In the rows, zero is written as 128.
One turn moves each row of this set onto another row. After a few examples, where does it send each row asked below?
Nikup: [121 167 124 125 166 108 134 150 136 113 118 125 134 108 102 102 116 121]
kogak: [134 153 138 167 143 138  99 132 107 134 114 151 131 128 126 112 115 135]
ratu: [121 180 141 152 152 149 144 133 136 152 132 158 138 123 110 114 129 152]
nupa: [144 173 162 145 116 167 123 122 128 130 142 145 126 104 114  94 139 143]
Muf: [114 159 119 144 168 111 156 142 121 117 118 127 121 110 103 103 133 125]
Fak: [150 155 142 150 104 156 107 144 118 120 146 114 119 111 125 102 121 132]
fiko: [105 143 127 141 146 100 137 156 134 124 149 158 135 122  99 105 102 133]
noge: [152 138 164 143 146 109 163 157 130 134 147 137 126 117 110 118 113 143]
fifip: [141 163 111 141 139 138 130 161 135 139 132 108 132 117 133 121 108 126]
losum: [131 147 129 127 129 132 110 135 128  86 140 172 138 103  92 103 134 152]
Nad: [160 153 165 138 102 144 133 131 122 132 140 139 122  95 120  91 137 135]
rabuv: [140 163 159 166 119 160 112 132 108 121 142 128 116 119 112 100 131 148]
seb: [155 140 171 148 114 150 142 139 121 114 164 132 111 109 111  99 130 141]
luz: [103 144 107 139 138 109 152 149 134 139 146 157 133 110 110 102 119 124]
Vokud: [127 137  95 140 119 139 123 138 115  95 142 155 125 102 109 107 144 144]
Kav: [162 118 152 136 145 130 159 144 129 116 144 141 114 106 129 114 122 116]
ziliv: [128 161 132 174 148 127 132 148 108 144 123 124 125 133 116 120 120 150]
vir: [140 127 130 151 153 162 144 150 134 108 162 132 112 124 131 124 111 120]
pem: [103 155 107 144 157 124 167 138 131 130 137 146 124 109 107 102 135 127]
num: [147 163 145 126 129 117 148 143 142 159 128 155 144 102 122 108 121 136]
Zap: [159 147 160 122 146 136 148 126 141 131 124 165 132  95 127 104 131 120]
dila: [146 146 130 118 133 123 118 138 126  79 129 154 134  94  96 102 138 143]
div: [135 162 164 149 156 146 125 118 125 132 117 174 134 117 114 106 129 139]
firo: [110 161 134 128 165 112 129 155 145 110 139 144 138 120  94 106 103 129]
Lorig: [138 158 142 135 160 151 156 159 152 120 161 123 127 123 115 125 109 137]
nafi: [147 153 151 139 114 172 127 143 136 112 168 123 117 109 119 104 123 133]
dolik: [132 141 102 135 135 148 136 136 121  81 142 144 119  99 104 109 150 141]
sedig: [145 138 124 128 141 131 135 139 118  72 135 140 122  97  97 106 147 143]
musov: [132 147 111 153 140 162 106 145 129 126 139 134 128 125 139 121 107 119]
Buv: [124 137 114 145 121 131 112 136 114  93 142 170 131 109  98 105 137 154]

Nad turns into seb
Nikup turns into Muf
kogak turns into div
Where do these go?
Buv turns into losum
num turns into noge

One turn moves each row of this set onto another row. After a few examples, where does it send each row asked below?
ruded: [140 146 158 110 140 125 140 120 114 149 129 125 117 156 142 147 167 117
 166 125 143 143]
lureg: [139 145 140 118 138 138 151 109 104 141 140 125 122 164 158 164 115 143
 121 134 138 154]
Gomo: [150 126 143 118 139 122  99 109 108 168 115  78 136 162 133 117 133 105
 145 132 123 153]
Noda: [156 131 138 118 132 163 125 111  90 154 112  89 117 143 122 168 116 131
 129 118 135 155]
Zipob: [106 140 112 137 125 134 131 118 100 165 122 108 132 153 161 176 171 135
 107 142 142 149]
kog: [100 150 134 112 124 144  97 118  84 175 116 104 129 131 168 159 121 142
 105 141 149 150]
sol: [130 150 157 115 136 124 121  86 106 153 134 133 117 163 131 141 166 125
 152 130 148 152]
Dib: [112 131 139 110 116 100 150 116  92 168 145 116 132 159 138 143 152 140
 115 111 106 151]
Tegab: [ 97 148 103 121 154 133 114 101  94 165 122  96 113 114 164 144 148 122
 135 140 113 145]
did: [117 135 113 145 112 125 118 120  97 161  93 119 128 125 159 156 167 120
 129 136 143 153]
dapug: [146 126 147 118 154 128 117  97 101 170 126  70 123 180 139 136 136 119
 132 129 130 157]
miniv: [101 143 114 106 108 138 118 113  77 161  91 120 119 143 157 131 127 126
 119 108 138 154]
vepe: [131 144 141 129 150 134 105 110 104 170 127  79 120 182 156 129 141 105
 142 144 140 146]
puzig: [123 127 113 129 138 115 136 118 114 165 123 107 145 143 131 179 146 145
 109 141 132 162]
sarak: [104 140 140 124 104 110 143 129  85 164 128 122 117 149 167 133 167 121
 132 111 118 138]
Tovo: [ 78 137 163 122 138 121 105  99  98 153 116  92 114 152 135 141 148 103
 159 136 134 153]
kup: [151 133 154 117  93 142 117 108  88 148 108 121 133 122 166 140 137 127
 126 126 125 149]
repat: [ 83 125 171 107 137 127 119  97  94 159 127  74 121 160 132 154 155 116
 138 129 123 154]
vad: [108 135 103 113 147 129 128 104  92 160 107  94 115 107 157 137 149 120
 138 121 102 148]
nasu: [108 137 121  89 130 138 136 141  98 168 121  96 139 151 150 160 117 144
 104 119 125 148]
Ruf: [101 139 105 110 160 133 130  97  94 165 130  85 118 125 154 153 147 134
 123 130 105 149]
raget: [120 137 121 106 138 118 123 132  98 161  94 119 129 125 138 148  95 137
 131 123 141 161]
bonu: [146 137 133 113 110 125 124  93 103 143 127 137 142 149 131 135 114 133
 119 128 120 161]
Muror: [ 91 138 154 136 159 143 109 114 108 147 103 118 121 152 139 128 153 109
 155 139 145 157]
des: [108 120 167 112 155 141 106 118 118 158 121  93 154 140 117 140 149 125
 132 143 119 158]
peri: [130 154 143 121 110 152 128 135 104 147 136 122 131 150 184 150 136 122
 128 145 134 133]
mugus: [104 120 154 118 124 133 135 110  72 173 122 132 119 138 168 143 105 136
 118 115 116 151]
nem: [107 118 156 115 127 133 140 124  77 173 126 126 122 135 171 147 105 135
 121 117 112 147]
sesud: [113 114 161 113 150 144 134 134 110 145  93  98 133 143 133 132 158 112
 152 116 120 154]
sepit: [ 97 130 148 117 118 130 118 123  87 176 135 135 135 138 162 134 102 126
 121 132 109 143]
Reru: [132 120 108 128 116 111 135 121 108 158  93 117 142 129 130 155 154 128
 125 122 125 161]
daken: [139 150 116 120 112 161 103 127 104 151 115 108 129 149 122 138 123 104
 142 127 128 142]
gikir: [ 92 126 163 119 154 155 118  91  96 154 118  98 129 168 133 140 166 129
 120 127 132 160]
pogit: [ 93 122 164 110 138 118 130 114 100 148 105  85 115 150 133 142 147 102
 164 118 122 153]
kulu: [ 94 124 169 106 143 114 114 118 112 156 124  78 134 144 121 151 138 110
 155 136 118 153]
zin: [144 143 139 129 125 173 117 109  79 153 108  95 104 144 146 164 131 121
 135 122 147 148]
doki: [129 157 117 120 123 168 105 119 104 156 138 100 130 167 125 154 123 115
 127 138 131 142]
Pazus: [146 139 171 100 127 128 122 126 116 160 136 111 137 139 138 151 171 121
 154 134 131 138]
Vem: [127 132 158 133 123  87 119 123  95 170 123 126 130 109 145 146 133 134
 141 134 126 156]
mefav: [108 148 156 141 138 100 123 114  92 173 146 123 118 134 161 162 138 142
 128 146 142 153]
lemu: [ 96 131 142 120 124 126 125 126  90 172 133 140 131 142 161 134  96 126
 127 128 113 146]
fef: [141 139 171 101 120 130 113  91 102 162 139 115 132 151 128 146 176 131
 137 129 132 148]
Masir: [145 128 148 126 138 135 110 113  94 167 104  74 116 163 161 124 148 101
 150 125 136 147]
godut: [111 135 104 110 158 121 120 103 103 165 122  92 127 108 141 145 135 129
 133 133  99 152]

peri turns into kup
raget turns into nasu
Where do these go?
godut turns into Ruf
pogit turns into kulu
Dib turns into mefav
Reru turns into puzig
sesud turns into des
Gomo turns into dapug
doki turns into zin
mugus turns into lemu
ruded turns into Pazus

One turn moves each row of this set onto another row. After a few examples, where does it send each row asked below?
diri: [127 133  84 104 140 133 138 164 141 140 136 108 118 124 149 105 157]
zipi: [142 141 121  94 184 117 126 155 166 141 166 131 115 131 126 109 150]
nub: [126 154  85  73 149 116 168 120 188 121 163 135 123 121 132 122 126]
Gemu: [135 124 109 141 125 142 172 108 168 128 151 136 119 113 144 123 136]
ses: [144 140  99  74 156 128 150 116 196 131 165 134  98 115 127 112 128]
Zol: [107 121  84 132 128 141 169 125 153 117 158 128 122 150 149 120 147]
zab: [125 108  97 136 138 158 138 124 167 131 157 133  90 133 151 116 145]
Mazo: [117 152  80  90 150 155 163 117 137 134 148 140 128 136 156 122 156]
nudis: [154 158  91 125 133 110 155 108 193 136 159 139 109 120 140 115 143]
Lagoz: [145 123 113  95 182 157 160 123 155 131 173 135 118 102 129 119 127]
zeru: [121 133 111 146 132 131 174 124 148 122 153 131 139 131 144 124 147]
lutoz: [111 116 100 140 144 145 141 143 148 125 159 128 110 151 150 115 158]
lil: [131 115 100  95 167 143 139 159 162 121 166 114 105  97 136 113 123]
Naze: [142 171 102 132 148 102 158 122 168 132 164 144 133 138 140 120 156]
zaz: [126 134  71  69 162 125 150 134 185 130 166 133 105 138 135 114 135]
kef: [114 132  98  91 153 132 158 157 152 101 170 103 124 121 133 114 128]
Zop: [133 154  88 126 160 113 130 141 165 136 168 141 112 160 145 112 166]
Goz: [139 119 125 150 142 148 144 123 162 135 154 135 108 114 145 118 145]
Sel: [124 156 109  93 176 105 144 159 158 130 165 134 140 135 132 118 149]
Sotek: [143 126 110  98 153 129 173 141 160 117 162 107 128  94 123 112 121]
zapaz: [128 159  66 118 135 105 156 127 180 126 164 133 118 151 146 114 150]
lora: [159 154 113 134 159 119 129 124 179 145 166 145 103 129 141 113 158]
giriz: [139 160 114  94 140 161 161  94 153 133 148 137 118 114 147 117 148]
zike: [126 139 110  89 168 144 179 123 144 109 177 124 136 126 126 119 133]
Lib: [144 160 136  97 170 108 146 140 169 131 164 134 133 114 126 117 142]
Nur: [149 137 120 108 132 137 137 142 155 139 136 105 106 101 141  99 152]
vodug: [144 142  78 119 146 121 128 127 191 138 163 135  85 140 146 109 153]
lale: [115 130 101  86 181 159 144 141 146 113 179 130 114 128 139 122 135]
Sarig: [140 132  96  89 158 169 143 111 147 148 149 133  99 135 147 107 160]
gegik: [126 158 106 109 124 124 156 145 147 126 134 111 135 103 150 116 147]

giriz turns into gegik
Naze turns into zapaz
Where do these go?
Lagoz turns into Sotek
Zol turns into lutoz
nub turns into Sel

